Each row has a name. After each piece below comes the name of the row it's from, unless a question asks for something else. Each question is about the rows just above it. Some pieces are copies with a little noise.

Columns, left to right: N C Y S A Q B K
[ 1.84  1.58  0.13  8.32  0.01  0.04  0.11 -0.06] = D
[ 1.01 -1.69  3.01  0.98  2.29  1.82  0.43  1.36] = T
[1.76 0.80 0.06 8.38 0.07 0.12 0.00 0.37] = X
[0.06 0.12 0.10 0.20 0.06 2.59 0.01 0.90] = R
[1.82 0.12] is in which column, read top down?  Q
Which value is in both D and R?  [0.01]
Which column holds [ 1.58 -1.69  0.80] top down?  C
Which column holds this, read top down? [-1.69  0.80  0.12]  C
[0.43 0.00 0.01] is in which column, read top down?  B

Columns, left to right: tozur kun puv pafo Tepa molir fisu dukap zezog lopib
[-1.19  8.20 -1.04 -1.06 -6.26 -1.22  5.44  1.96 -3.03 -4.12] -> G
[-4.96 -3.09 -1.56  0.77 -2.58 -0.22  2.31 -4.39 -1.91  3.57] -> V
[-2.20 -1.08 -1.10  0.42 -2.05 -0.08  1.39 -1.32 -0.83  1.01] -> P
[-2.63 -0.35 -0.08  1.18 -1.29 -0.46  1.89 -0.80 -0.42  1.28] -> U
[-3.45  2.06 -0.58 -0.63 -4.77  0.66  3.54 -2.03 -3.00  0.44] -> E
[-2.20 -1.08 -1.10  0.42 -1.20  0.57  1.39 -1.32 -0.83  1.01] -> Z
[-4.97 -6.70 -1.76  3.34  0.85 -0.55  0.57 -3.82  0.66  6.02] -> H
[-4.88  3.38 -2.83  1.05 -5.82 -2.03  6.32 -1.59 -2.97  0.10] -> F
Which value is in both H and Z?  [0.57]
asked: [-2.17 -1.08 -1.12  0.43 -2.03 -0.07  1.39 -1.31 -0.80  0.99]  P
[-1.56 -1.10 -0.08 -0.58 -1.10] is in which column, read top down?  puv
Shared by H and E:  [0.66]
Which column holds [-2.20 -2.63 -3.45] top down?  tozur
asked: [-4.89  3.37 -2.83  1.04 -5.82 -2.03  6.32 -1.57 -2.96  0.10]  F

Columns, left to right: L W M J
[ 6.75 -2.17  3.41  7.74] -> kalu
[7.38 2.45 4.34 0.83] -> dakob
[ 6.68 -5.13  0.06  2.96] -> menev
[ 7.69  2.53  4.08 -3.26] -> zin
[7.71 2.46 3.84 4.34] -> fuga
asked: [ 7.68  2.55  4.09 -3.26]  zin
asked: [ 6.74 -2.16  3.41  7.74]  kalu
Which column holds this, read top down? [7.38 6.68]  L
The one value in dakob and fuga:  [4.34]

Columns, left to right: vefa refi gur sesek
[ 4.05 -3.06 -3.84 -5.42] -> Volam
[ 0.31 -0.10 -0.68  0.03] -> mul
[ 0.31 -0.10 -5.24 -6.26] -> kom
[ 3.99 -2.20 -3.69 -5.20] -> bena
[ 3.99 -2.20 -4.37 -6.17] -> pugap
[-3.06 -0.10 -0.10] is in which column, read top down?  refi
[-5.42  0.03] is in which column, read top down?  sesek
[-0.68 -5.24 -3.69 -4.37] is in which column, read top down?  gur
asked: [ 3.95 -2.21 -4.36 -6.16]  pugap

Columns, left to right: Sekub res rimu nisa
[-0.46 -4.34 -3.50  1.82] -> buga
[-3.11  5.78 -3.39 -5.56] -> lom
[ 1.49 -4.34  0.59 -3.66] -> Buvun
[ 0.50  2.16  6.10 -3.93] -> Nazud
[-3.64  3.26  6.11  3.07] -> Ditu
[-4.58 -2.68  1.30  1.49] -> bagin
[-2.63 -6.87  3.26 -3.14] -> fubol
[ 2.56 -1.96  5.20 -4.73] -> pup
asked: [ 1.49 -4.35  0.59 -3.66]  Buvun
Which value is in both fubol and Ditu?  [3.26]
Which value is in both bagin and Buvun?  [1.49]
asked: [-0.47 -4.34 -3.50  1.81]  buga
Which column holds [6.11 1.30] top down?  rimu

Columns, left to right: nol Kaze Tik lol tukud Bagiz Feg sofu Guba
[-5.23 -2.69 -4.88  3.78 -4.64 -3.47 -1.05 -1.48 -0.63] -> lida
[-4.64 -2.69 -2.70 -2.69 -4.64 -3.47 -1.05 -2.70 -2.84] -> fani
[-5.23 -2.69 -4.88  3.78 -4.65 -3.47 -1.05 -1.48 -2.69] -> roli
asked: [-5.23 -2.69 -4.87  3.79 -4.65 -3.49 -1.07 -1.48 -2.68]  roli
The row with [-5.23 -2.69 -4.88  3.78 -4.65 -3.47 -1.05 -1.48 -2.69] is  roli
asked: [-4.64 -2.69 -2.70 -2.69 -4.64 -3.47 -1.05 -2.70 -2.84]  fani

Columns, left to right: mivub Nes midim tetir zufo Poz nadap rerul Nufa
[ 4.25  0.16  0.62 -1.80  0.16  2.48  2.04 -2.02 -2.25] : dufi
[ 6.18  0.45  2.44 -1.79 -3.67  1.06  0.62 -0.49 -1.31] : divi
[ 4.79 -0.30  2.84 -2.27  1.64  0.54  1.40 -1.21 -5.00] : tefo
[ 6.43 -0.89  3.17 -1.36 -3.27  0.54  1.53 -0.79 -1.12] : vofop
[ 3.57 -0.09  0.19 -1.23 -2.71  2.62  3.39 -1.73 -0.30] : kufe
[ 7.26 -0.02  3.66 -1.85 -3.72 -0.05  0.18 -0.18 -0.49] : Tuvid
[ 6.31 -0.05  2.79 -1.45 -4.68  0.88  0.12 -0.70  0.01] : Nanip
[ 5.12 -1.77  2.86 -3.20  2.77  2.83  0.98 -2.07 -5.15] : bomis
[ 2.06 -0.27 -1.32 -2.48  3.04  5.11  4.30 -3.09 -4.11] : zitiz
[ 3.00 -0.79  0.40 -2.49 -2.33  3.68  2.60 -2.06 -1.33] : Gefod
[ 4.79 -0.30  2.84 -2.27  1.64  3.06  1.40 -1.54 -5.00] : puro
[ 3.21 -0.72  0.39 -2.45 -0.37  2.98  1.65 -1.93 -2.41] : miri
Which column holds [4.25 6.18 4.79 6.43] top down?  mivub
Which column holds [7.26 6.31] top down?  mivub
The one value in vofop and tefo:  [0.54]
asked: [ 3.57 -0.11  0.19 -1.24 -2.71  2.62  3.36 -1.73 -0.30]  kufe

Columns, left to right: bepot tet teluz dogu
[-1.41  0.94 -8.15  0.42] : Zabi
[5.11 0.45 3.29 7.35] : Pok
[ 7.35  0.24 -4.13 -1.22] : zuvo
[ 8.42  2.35  3.74 -4.62] : dar
[-1.41  0.94 -8.15 -2.30] : molek
Which value is in both zuvo and Pok?  [7.35]
Which column holds [-4.13  3.74] top down?  teluz
asked: [-1.41  0.93 -8.15  0.43]  Zabi
[-4.13  3.74 -8.15] is in which column, read top down?  teluz

